Here is a table of points, one per row:
(-0.818, -0.749, -0.552, 0.469, -0.196, 2.411, 0.350, -0.175, 0.803,
 -1.570, 0.699, -0.721, -0.889, -0.164, 1.108, -1.615, 1.007, 0.524,
 -1.913, -0.057, -0.711, -1.989, -0.880, -0.597)
(0.198, 1.186, 0.621, 0.536, -0.257, -1.941, -0.706, -0.887, 0.471,
 0.819, 0.691, 0.589, -0.549, -0.228, 1.003, 0.572, 0.966, 2.760,
 1.419, -0.693, 0.272, 0.285, 0.982, 1.266)
(0.812, -1.234, -0.749, -0.234, -1.389, 0.591, -0.936, 1.694, 1.743,
 -0.165, -0.661, 0.110, -0.196, 0.330, -1.809, 0.372, -0.315, -0.439,
 -1.082, -0.530, -0.901, 0.001, 0.195, 0.241)
(0.792, -0.258, 2.104, -1.310, 2.314, -0.467, 2.941, -0.466, -0.047,
 0.817, -0.701, -1.169, 0.063, 0.494, -1.223, 0.125, -0.703, 2.024,
 1.191, -0.400, -0.954, -2.159, -0.696, 1.805)
(2.454, 0.535, -1.216, -0.274, 1.306, 1.911, 0.038, 0.084, -0.076,
 -0.086, -1.088, 1.889, 1.298, -0.387, -0.087, -0.419, 1.734, -0.467,
 0.472, -0.079, -0.518, 0.976, 0.772, -0.762)
(0.028, -0.978, -0.499, 1.095, 1.176, -1.189, 1.053, -0.363, 0.175,
 0.356, 1.707, 0.960, -1.703, 0.735, -0.894, 0.922, 1.766, -1.257,
 0.814, 1.784, -0.593, -0.417, 0.072, -0.038)
(0.508, -0.829, -0.851, 0.829, 1.065, 0.758, -0.582, -1.385, -1.769,
 -0.812, -0.003, 0.275, -0.017, 2.337, 0.655, -0.035, -0.165, -0.159,
 -1.207, 0.121, -0.873, 1.115, -1.391, -0.782)
(1.023, -0.184, 1.148, 1.313, -1.155, 0.264, 1.366, 0.913, -1.556,
 -1.587, 1.285, 0.491, -0.019, -0.170, -0.631, -1.980, -0.656, 0.107,
 -0.475, 1.488, -0.691, -0.740, 0.652, -0.800)
(0.527, 0.922, 0.355, 0.925, 1.835, 0.121, -0.121, 0.591, -0.913,
 0.752, -0.736, -1.840, -1.164, 1.094, -0.738, -1.136, -1.114, -0.290,
 0.709, -1.615, 0.591, -0.578, 2.310, 1.808)
(0.098, -0.578, 2.174, 0.611, -1.074, -0.594, 0.181, -1.549, 0.764,
 -0.784, -1.054, 1.164, -1.569, -0.288, 0.201, -1.177, 1.031, -1.443,
 -0.507, -2.294, 0.081, 0.192, 0.462, -0.678)
(0.466, 0.749, 0.019, 0.507, -0.838, 1.031, -1.251, 0.171, 0.272,
 0.673, 0.433, 0.125, 0.017, 0.582, -0.591, 0.583, -0.216, -1.872,
 1.401, -1.120, -1.681, 0.414, -1.560, -0.615)
(0.609, 0.530, 1.466, -0.151, -0.018, -0.238, -2.181, 0.224, -0.966,
 0.662, -0.396, 1.707, -0.643, -1.383, -0.942, 0.830, -0.976, 0.660,
 -1.425, 1.320, -0.350, 0.181, -0.046, 0.528)
(0.215, 0.869, 0.031, -0.450, 0.111, -3.653, 0.229, 2.146, -1.538,
 -0.606, 0.623, -0.504, 1.086, -1.042, 0.188, -0.250, -0.251, -0.882,
 -0.786, -0.872, -1.369, -0.077, -0.389, -1.661)
(1.539, -0.100, -1.605, -0.633, -1.371, 0.761, 0.353, -0.403, -0.049,
 0.724, 0.721, 0.161, 0.157, 0.326, 0.688, -1.565, -0.058, 1.464,
 -0.629, 0.260, -0.517, -0.343, 0.462, 0.198)
(-0.762, 0.459, -0.683, 0.392, 1.185, -1.161, -0.654, -0.294, -0.199,
 -1.390, -0.636, -0.272, 1.800, -1.168, 1.674, -1.202, 1.025, 1.107,
 1.173, -0.146, -0.760, -0.848, -0.834, 1.740)
(0.849, -0.618, -0.655, 0.250, 2.247, -0.434, 0.268, 0.695, 1.550,
 -1.458, -0.296, -1.504, -0.157, 1.323, -0.234, 2.907, -0.572, -0.722,
 0.419, -0.019, 1.066, -2.315, -0.468, -0.125)
(0.717, -1.330, 0.105, -1.149, 0.471, -1.528, -1.454, 0.782, -0.915,
 -0.494, 0.104, -1.117, 1.515, 1.117, -0.363, -1.389, -0.479, 0.445,
 2.227, 0.170, 1.104, -0.100, -0.502, 0.248)
(0.963, 0.235, 0.354, 0.202, 0.969, -0.279, -0.661, -1.568, 1.066,
 1.175, 2.283, -2.789, 0.273, 0.102, 0.758, -0.502, 0.956, -1.547,
 0.979, 0.751, -0.295, 0.466, 0.844, -0.292)
(-0.704, -0.988, -0.288, -0.805, -0.489, 1.938, 0.425, 0.534, -1.034,
 1.319, 0.226, -0.476, -0.522, -0.696, 1.828, 0.332, -0.243, -0.110,
 -0.489, 1.027, 0.559, -0.734, 1.185, -0.758)
(0.105, 0.216, 0.513, -0.202, -0.272, -0.999, -1.599, 0.046, -0.712,
 0.866, 0.828, -1.856, 2.304, -0.368, -0.899, -1.008, 3.225, -0.332,
 -0.738, 0.076, 0.072, 0.232, -0.265, 0.514)
(-0.865, -0.530, -0.455, 0.656, 0.126, 1.283, 0.032, 0.502, 0.490,
 1.287, -1.225, 0.099, -0.018, 1.399, 1.009, -0.552, -0.176, 0.780,
 0.693, -0.164, 0.458, 0.204, -0.854, -2.052)
(-1.389, -1.758, 0.339, -0.276, -0.283, 0.950, -0.781, 0.712, 0.610,
 0.081, 0.331, 0.072, 0.391, -1.888, 0.589, 0.598, -1.523, -0.436,
 0.151, -1.639, -1.534, 0.312, 0.021, 0.368)
(-0.368, -0.579, 0.544, -0.726, 0.174, -0.527, -0.636, -1.045, -0.444,
 -1.401, -0.317, -0.542, -1.238, -0.110, 0.644, 1.706, -0.725, 0.763,
 -0.645, 0.782, 2.660, 1.018, 1.451, -1.431)
(-0.740, -0.828, 0.499, -0.127, -0.923, -0.487, 0.201, 1.323, -0.804,
 1.177, -1.769, -0.225, 0.430, 0.639, 0.190, 1.098, 0.977, -0.784,
 0.208, -1.090, 2.163, -1.535, -0.857, -0.151)
(0.260, -1.142, -1.815, -0.471, 0.101, -1.055, 0.888, -0.252, 0.591,
 -0.464, 1.474, 0.166, 1.042, 1.685, 0.902, 0.500, -0.310, -0.559,
 -0.333, -0.907, 0.595, 0.812, 1.518, 1.029)
(-0.719, 0.368, 1.383, -0.247, -1.746, -0.701, -0.244, -1.153, 1.258,
 0.167, -0.509, 0.896, 0.934, 1.957, -0.228, -0.826, -0.945, 0.250,
 -1.161, 1.213, -1.064, -1.533, -0.098, -0.888)
(-0.131, -1.121, 0.080, -1.079, -0.585, -0.457, -0.750, 0.326, -0.964,
 -0.917, 0.555, 1.221, -1.190, -0.591, 1.104, -0.372, 0.368, -0.720,
 0.836, 0.041, 0.250, 0.252, -1.461, 1.267)
(-0.985, -0.491, -0.363, 0.305, 1.470, -1.116, 0.067, 1.069, 2.553,
 -0.319, -1.018, 0.250, -0.143, 0.018, 0.587, -1.496, -0.259, -0.830,
 0.222, 1.147, 1.346, 1.215, 1.292, 1.812)
(0.543, 0.685, -1.625, -0.201, -0.448, -2.076, 0.729, -0.419, 0.593,
 0.915, 0.040, -0.180, -0.650, -1.672, -0.497, 0.086, -0.293, 0.364,
 -0.687, -0.336, -0.078, -0.579, 0.117, -0.501)
(-1.453, -0.604, -0.808, 1.784, -0.629, 0.621, -1.388, 1.730, -0.736,
 1.301, 1.003, 0.640, -0.529, 0.625, -0.773, -0.422, 0.581, 1.409,
 1.252, -0.612, -0.160, -0.501, -0.018, -0.552)
(0.868, 1.217, 0.908, -2.517, 1.135, -0.743, 0.252, 0.813, 0.865,
 1.989, 0.116, 0.841, 0.816, 0.131, 1.653, 0.453, 0.830, -0.190,
 1.284, -0.479, -1.061, 0.503, 0.803, -1.289)
(-0.788, 0.420, 1.221, 1.071, 0.266, 1.174, 0.361, 1.944, 1.369,
 -0.182, 0.174, 0.588, 0.971, 0.226, -0.515, -0.419, -0.164, 0.981,
 0.392, 1.974, -1.142, 1.617, -0.008, -0.324)
(-0.326, 0.232, -0.767, -0.713, -1.410, -0.779, 0.730, -0.006, -0.136,
 -1.373, 0.286, 1.288, -0.226, 0.406, 0.952, 1.140, 0.468, 0.196,
 3.076, 0.139, -0.183, -0.750, 1.826, 0.412)
(-1.785, -1.616, -0.883, -0.586, 1.168, -0.001, 0.831, -1.952, 0.030,
 0.693, 0.432, 0.453, 0.066, 0.413, -0.978, 0.110, 0.628, 0.852,
 -1.322, -0.600, -1.110, 1.789, 0.089, -0.365)
These points spread out most along one direction. Take the direction at right angles to it along which they spread out most. Go by this last direction. Where along it does each point below lie, from 0 to 99? The average is 50, and the first point in the table lies past the average. One standard deviation of the points above along it is 16.
(0.273, 0.471, -0.016, 1.078, -0.157, 1.289, -0.054, -0.538, 1.498,
 -0.506, -0.180, -0.898, 0.431, -1.038, -0.155, 0.020, 0.503, 2.113,
 -0.589, -1.008, -0.517, 0.392, 0.962, -1.716) 51
(0.796, 1.722, -0.940, 1.958, -0.185, 0.040, -1.060, -0.908, -0.177,
 0.125, -1.337, -0.540, -0.371, 0.221, 0.992, 0.919, -0.333, -0.238,
 -0.220, 1.534, -0.714, -0.804, -0.653, 0.850) 53
(1.089, 1.277, 0.889, -0.464, 0.174, 0.725, -0.017, 1.072, 0.847,
 0.608, 1.327, 2.268, 1.082, -1.484, 0.024, -0.121, -0.719, 0.321,
 -2.075, 0.009, 2.425, -0.325, -1.819, 0.011) 42
(-1.068, 0.009, 0.840, 0.790, 0.116, 0.844, 1.054, 0.298, -1.402,
 0.556, -0.481, -0.892, 0.701, 0.334, 1.354, 1.134, 0.644, -1.376,
 -1.702, 0.122, -0.671, 0.363, 1.269, 1.510) 57
(0.879, -1.212, -0.066, -0.944, -0.856, -0.509, 0.456, -1.606, -1.046,
 0.313, -1.398, -2.255, 0.558, -2.575, -1.794, -0.119, -0.432, 0.021,
 1.350, 1.174, -0.206, 0.859, -1.171, -0.189) 40
(-1.299, 1.245, -0.587, -0.562, -1.236, 1.237, 0.863, -0.465, -2.276,
 -0.892, -0.311, -1.590, 1.058, -0.061, -1.264, 1.287, 0.057, 0.847,
 -0.029, -0.895, 0.888, 0.865, -1.173, 1.439) 53
(-0.419, 1.897, -0.510, -1.272, -1.727, 0.682, 1.654, 1.368, -0.279,
 -0.468, -2.189, -1.380, -1.031, -0.812, -0.903, 0.400, 0.399, -0.454,
 0.079, 0.139, -0.010, 1.109, -2.747, 1.360) 49
(-2.678, 1.825, -1.436, -1.474, 1.780, 0.042, -0.247, -0.791, -0.399,
 0.094, -0.414, 1.191, 0.285, -1.077, -1.032, -1.010, -0.494, -1.356,
 -0.330, 0.134, 0.503, -1.415, 0.138, -1.101) 50
(0.033, 1.653, 0.370, 0.985, -0.242, 0.855, 0.358, -0.283, -0.196,
 -0.216, 2.264, 0.811, 0.290, 0.082, 0.227, -0.713, -2.123, -0.601,
 1.343, -0.107, 1.099, 1.511, -0.698, -0.070) 46
(-0.780, -1.166, -0.138, 0.925, -1.454, 1.273, -0.071, -1.159, -0.340,
 -0.389, 0.032, 0.481, 3.221, -0.667, -1.379, 0.554, -0.321, 0.142,
 0.107, -0.047, -0.153, -0.236, 1.009, 0.476) 47
(-1.312, 1.345, 1.273, -2.176, -0.338, 1.946, -1.548, 0.484, 0.197,
 -1.982, 0.819, 0.420, 0.001, 0.947, -2.330, -0.398, 1.061, 0.743,
 0.273, 0.260, -1.099, 0.072, 0.699, -0.901) 42
